In the data rows, 50 means zero.
Here are some points, each followed by its number:
np.array([51, 52, 43, 43, 68, 60, 38, 73, 68, 49, 35, 48]) 0
np.array([51, 47, 61, 59, 60, 45, 70, 46, 47, 68, 60, 34]) 1
np.array([74, 59, 44, 48, 62, 52, 54, 41, 72, 33, 34, 45]) 2
np.array([36, 37, 57, 48, 36, 31, 47, 41, 33, 61, 61, 39]) 3
np.array([47, 65, 46, 41, 39, 52, 39, 51, 45, 43, 45, 48]) 4
np.array([53, 36, 41, 37, 38, 58, 49, 71, 64, 67, 58, 55]) 5
np.array([44, 20, 61, 45, 61, 39, 61, 42, 65, 39, 65, 55]) 6
np.array([58, 69, 59, 22, 53, 67, 34, 47, 47, 84, 55, 36]) 7
np.array([69, 35, 43, 56, 61, 53, 69, 34, 70, 46, 51, 61]) 8
np.array([56, 63, 68, 49, 51, 71, 44, 41, 31, 62, 55, 53]) 9
np.array([68, 59, 73, 38, 66, 62, 42, 34, 61, 27, 40, 54]) 10
np.array([78, 67, 61, 54, 69, 72, 46, 37, 54, 58, 37, 52]) 11
np.array([47, 59, 42, 65, 61, 45, 68, 54, 56, 30, 38, 38]) 12
np.array([45, 78, 22, 36, 19, 51, 26, 72, 50, 53, 32, 33]) 13
np.array([53, 45, 47, 29, 42, 49, 38, 49, 50, 66, 48, 53]) 14
np.array([46, 42, 44, 44, 37, 55, 36, 62, 40, 67, 58, 69]) 15
np.array([38, 31, 59, 54, 41, 39, 49, 33, 48, 41, 51, 60]) 16
np.array([79, 60, 52, 52, 58, 72, 51, 45, 57, 69, 41, 55]) 17
np.array([37, 57, 42, 52, 42, 32, 44, 58, 49, 8, 39, 46]) 18
np.array([70, 67, 34, 66, 70, 49, 77, 63, 43, 61, 42, 24]) 19
np.array([51, 25, 60, 74, 43, 25, 99, 22, 46, 15, 61, 36]) 20
np.array([53, 49, 60, 58, 60, 50, 75, 47, 52, 63, 56, 33]) 21
np.array([56, 54, 40, 42, 68, 61, 37, 74, 67, 48, 37, 55]) 22
np.array([39, 40, 71, 43, 65, 58, 45, 41, 61, 43, 46, 65]) 23
np.array([48, 50, 64, 40, 53, 44, 40, 42, 62, 24, 39, 48]) 24
np.array([33, 28, 70, 46, 14, 39, 51, 21, 30, 29, 81, 73]) 25
np.array([60, 52, 63, 32, 63, 65, 45, 48, 62, 73, 64, 45]) 26
np.array([53, 63, 36, 75, 57, 50, 66, 57, 37, 44, 41, 38]) 27
np.array([58, 65, 67, 50, 48, 71, 47, 40, 29, 58, 48, 52]) 28
np.array([27, 38, 80, 52, 43, 46, 43, 63, 17, 76, 73, 56]) 29
np.array([61, 59, 68, 36, 67, 73, 44, 54, 33, 99, 62, 39]) 30
np.array([19, 39, 99, 46, 62, 51, 51, 53, 30, 68, 81, 52]) 31
np.array([23, 21, 69, 42, 47, 40, 43, 46, 49, 57, 67, 59]) 32
np.array([38, 38, 31, 57, 34, 35, 46, 66, 47, 55, 42, 52]) 33
np.array([18, 20, 68, 44, 44, 44, 44, 46, 53, 57, 65, 60]) 34
np.array([60, 61, 43, 54, 64, 61, 45, 71, 43, 84, 39, 44]) 35
np.array([47, 53, 58, 28, 24, 65, 23, 59, 38, 71, 52, 67]) 36
np.array([58, 43, 17, 71, 21, 51, 77, 48, 46, 38, 47, 70]) 37
np.array([44, 56, 42, 43, 38, 48, 36, 53, 45, 44, 47, 48]) 38
np.array([41, 40, 75, 68, 38, 43, 62, 44, 32, 62, 68, 61]) 39
np.array([44, 64, 18, 43, 33, 53, 42, 71, 77, 10, 32, 54]) 40
np.array([21, 32, 39, 36, 49, 48, 33, 61, 72, 37, 53, 59]) 41
np.array([69, 64, 63, 53, 67, 73, 50, 39, 49, 57, 40, 51]) 42
np.array([62, 56, 73, 49, 77, 56, 51, 39, 54, 57, 42, 50]) 43
np.array([45, 56, 39, 54, 53, 41, 56, 54, 59, 32, 41, 39]) 44
np.array([47, 55, 36, 56, 51, 48, 53, 56, 56, 31, 42, 36]) 45
np.array([45, 33, 51, 42, 35, 36, 51, 56, 57, 38, 61, 56]) 46
np.array([38, 42, 47, 83, 29, 25, 75, 37, 41, 20, 61, 46]) 47
np.array([54, 65, 20, 54, 32, 55, 58, 61, 28, 41, 42, 61]) 48
np.array([52, 32, 51, 61, 55, 31, 87, 23, 57, 35, 59, 46]) 49
New points follow, each followed by the numbers of its three nearest points above, smallest number first.
np.array([48, 79, 20, 35, 23, 45, 26, 74, 55, 50, 35, 35]) 4 13 38
np.array([63, 57, 72, 37, 71, 68, 41, 33, 63, 24, 44, 56]) 10 23 24
np.array([37, 43, 56, 49, 32, 28, 50, 43, 36, 62, 60, 37]) 3 16 39
np.array([93, 71, 24, 51, 46, 66, 64, 36, 45, 62, 37, 53]) 11 17 42
np.array([24, 37, 79, 47, 47, 49, 44, 61, 15, 78, 73, 55]) 29 31 39
np.array([49, 37, 47, 61, 63, 32, 84, 23, 59, 34, 62, 40]) 6 20 49
np.array([45, 64, 17, 46, 47, 54, 36, 73, 78, 10, 31, 55]) 18 40 45
np.array([66, 46, 40, 65, 58, 45, 65, 33, 57, 50, 42, 51]) 2 8 12
np.array([57, 66, 16, 60, 33, 52, 57, 61, 33, 46, 41, 59]) 27 37 48
np.array([64, 48, 20, 67, 27, 48, 78, 43, 47, 41, 44, 67]) 8 37 48
np.array([39, 28, 57, 47, 47, 38, 49, 28, 49, 34, 53, 62]) 6 16 46
np.array([63, 37, 47, 55, 61, 53, 70, 35, 63, 51, 56, 59]) 6 8 21
np.array([4, 37, 45, 52, 15, 34, 20, 81, 62, 23, 57, 56]) 33 41 46
np.array([45, 62, 34, 73, 58, 49, 65, 55, 41, 44, 45, 34]) 12 27 45
np.array([61, 49, 41, 63, 67, 63, 64, 47, 57, 46, 46, 59]) 8 12 42
np.array([36, 38, 53, 51, 31, 28, 49, 46, 32, 64, 59, 40]) 3 16 33
np.array([38, 46, 57, 54, 18, 34, 50, 45, 32, 46, 69, 53]) 3 39 46
np.array([52, 45, 48, 38, 44, 47, 37, 50, 45, 68, 48, 51]) 14 15 38
np.array([5, 35, 46, 52, 18, 30, 17, 81, 61, 23, 62, 57]) 33 41 46
np.array([91, 74, 27, 51, 49, 68, 64, 34, 42, 64, 39, 56]) 11 17 42
np.array([48, 52, 60, 39, 41, 46, 46, 28, 38, 68, 69, 40]) 3 9 14
np.array([60, 61, 63, 34, 68, 75, 45, 54, 40, 99, 62, 40]) 7 26 30
np.array([50, 43, 42, 42, 32, 54, 37, 66, 41, 72, 55, 63]) 5 14 15
np.array([75, 55, 29, 54, 52, 58, 59, 37, 64, 27, 26, 53]) 2 8 45
np.array([49, 31, 44, 66, 66, 34, 84, 26, 56, 34, 56, 44]) 8 20 49
np.array([61, 47, 59, 26, 53, 67, 47, 45, 61, 77, 64, 47]) 7 14 26
np.array([63, 60, 70, 28, 60, 72, 45, 56, 31, 99, 58, 38]) 7 26 30
np.array([63, 35, 52, 56, 67, 53, 68, 33, 68, 49, 52, 58]) 6 8 49
